(in the rows, 128 means zero)
Named moves, each a turn or a mirror, and the order they were made in; the first pair answered:
move J_962:
[162 147 135 129 129 144 109 121 142 146 133 134 120 106 163 139 145 138
 120 141 118 146 126 138 119 141 146 133 124] => [120 104 117 103 133 125 127 161 130 137 111 119 129  98 116 106 143 111
 142 148 134 136 126 119 118 143 129 112 140]
[131 121 177 157 148 135 115 116 128 173 109  99 127 114 101 130 141 161
 150  96 119 132 125 119 162 137 131  92 105] => [127 114 175 155 149 134 115 126 126 165 107  96 125 118  93 123 138 158
 148  96 111 131 121 119 160 138 131  86 103]
[130 110 120 123 115 125 105 209 126 148 189 180  78 166 153 127 156 120
 158 122 142 150 163 111 106 169 134  95 151] => [141 116 123 127 112 130 100 189 129 144 197 187  85 173 172 149 160 131
 155 117 145 151 175 118 106 174 142 103 143]
move J_9:
[108  98 101 107 112 118 136 153  98 133 127 120 109 127  99 120 116 112
 139 115 127 113 142 108 144 126 119 117 137] => [103 129 159 130 127 100 125 125 129 151 111 110 132  84 119 121 136 149
 131 144 133 140 122 135 125 144 129 123 137]
[115 120 108 157 144  96 153 125 132 110 126 132 115 128  95 144 120 120
 130 118 142  97 110 120 108 110 114 150 133] => [112 131 137 164 149  95 148 111 141 129 126 129 121 115 106 145 128 132
 125 128 147 107 108 133  99 118 122 154 127]
[118 150 134 185 153 100 133 118 127 113 106 128 158 145 101  98 129 150
 146 151 127 118 152 141 142 111 107 107 119] => [135 163 127 186 153 114 126 109 125 117 112 143 152 161 115 110 128 155
 138 153 116 121 153 136 146 106 112 114 113]
move J_761:
[ 96 129 137 161 151  94 121  91 138 138 109 118 121 138 115 134 116 156
 133 135 129 136  96 127 109 121 127 114 140] => [ 98 115 145 132 151 101 113 111 154 144 106 109 110 120 128 135 143 129
 149 152 132 151  96 124 109 144 132  94 131]
[120 140 122 129 135 173 135 119  71 135 157 135 125 119 148 128 147 115
 125 122 137 113 125 151 113 129 125 132 138] => [123 149 121 137 132 166 136 116  72 135 153 137 128 122 142 126 142 126
 121 118 142 113 128 157 110 123 125 135 143]
[118 131 128 142 119 123 119 108 103 121 137 113 119 122 135 170 144 168
 100 103 133 129 139 136 121 117 144 148 155] => [115 133 144 132 124 125 117 108 116 130 137 110 123 103 142 172 152 170
 101 111 130 142 129 141 116 128 149 139 147]
Pairs:
Each pair is 2 to 3 moves apart.
[ 89 144 102 165 107 104 129  99  87 114 104 119 148 179 143 138  99 162
  76  95 158  93 116 118 130  97  97 119 130] => [101  97 114  87 105 141 107 172 116 124 129  93 113 127 185 137 160  72
 112 121 159 128 102 105 136 156 113  80 110]  J_761 J_761 J_761
[ 90 110 130 127 129  96 134 132 127 113  92 118 140 121  93  99 108 151
 133 137 156 110 132 139 128 121 111 118 147] => [ 92 106 103 126 123 109 132 134 111 104 104 123 136 146  81 101 103 132
 129 116 148  93 134 125 141 112 113 118 148]  J_9 J_9 J_9
[142 148 140 160 113 126 124  80 158 141 148 160 157 147 166 132 114 177
 123 110 129 131 137 138 124 100 154 159 108] => [145  93 100  99 103 149 124 145 152 127 173 151 121 144 166 122 139  95
 153 111 132 131 134 113 149 127 151 128  99]  J_761 J_761 J_9
[160  98  79  80 113 163 124 157 138 123 167 119  88 157 159 151 143  73
 127 104 140 130 137 128 139 148 153 115 103] => [178 126  93  91 114 162 117 133 152 133 172 119  91 151 176 161 148  86
 116 105 134 143 141 134 133 150 160 126  97]  J_9 J_9 J_9
[151 152 147 166 133 123 127  67 137 133 141 141 138 151 153 157 103 157
  95 110 119 118 140 133 125 109 143 165 126] => [161 117  89 133 122 152 133 112 119 114 159 149 111 175 142 153 113 103
 104  93 112 101 154 111 142 107 141 154 123]  J_761 J_9
[125 129 184 186 171 142 115  79 111 132 124 133 164 125 159 124 139 190
  86 109 135 167 128 136 104 126 117 191 163] => [ 91  69 180 120 173 137 120 151 124 128 115  93 149  76 144 104 178 126
 128 138 151 183 111 123 101 168 110 155 167]  J_761 J_962
[ 98 115  84 128 100 129 176 164 141  98 125 128  96 122  86 147 105 100
 127  96 136 113 122 115 118 145 118 118 131] => [121 163 106 175 104 129 168 116 152 110 129 144 107 138 111 167  98 155
  95  74 120 115 136 133 114 130 129 146 120]  J_761 J_962
[128  99 152 110 151 117  95 184 127 139 154 105  88 111 117 104 153  86
 172 169 125 106 118 115 121 154 118  99 104] => [109 113 188 131 164  98 100 164 134 143 143  99 108  88 106  95 148 122
 166 181 131 108 114 130 111 150 115  99 119]  J_761 J_9
[ 49  96 108 120 140  99 166 166 103 114  93  98 143 144  58 100 115 131
 132 148 164  99 128 114 132 101 110 104 143] => [153 136  60 124 116 172 127 127 100 111 157 136 109 207 145 169 125 111
 101 102 113 104 153 117 165  90 151 132 105]  J_962 J_761 J_9
[131 145  94 163 146 151  65  70 138 110 148 104 111 169 147 167 135 148
 121 108 123 132 123 169 180 114  91 138 115] => [123 142 134 150 153 154  60  73 162 126 144  89 118 128 160 167 161 142
 130 130 126 156 112 183 174 135  96 128 110]  J_761 J_761
[ 78 101 122 142 126  81 154 135 103 111  96 131 135 123  67 101  85 164
 136 118 143 104 121 133 119 107  91 127 148] => [152 124 161  93 124 137 106 145 161 144 134 114 101  83 176 143 161 109
 146 138 123 173 115 150 122 171 139 119 104]  J_962 J_761 J_761
[159 143 163 128 142 169  69 133 158 143 147 121 108 120 190 165 157 130
 128 141 132 152 144 161 113 141 148 132 106] => [113  71 104  84 135 157 103 200 121 114 134 109  96 132 125 123 145  81
 162 138 148 116 145 127 123 139 130 100 123]  J_761 J_962
[ 92 101 102  85 138  99 153 163 131 122 132 109 120 136  92  90 126  99
 134 134 135 121 121  53 170 132 120  95 109] => [145 174 109 150 130 119 131  83 134 135 155 141 128 174 139 139 112 162
  93 103 107 124 131  85 175  99 146 145  97]  J_761 J_962
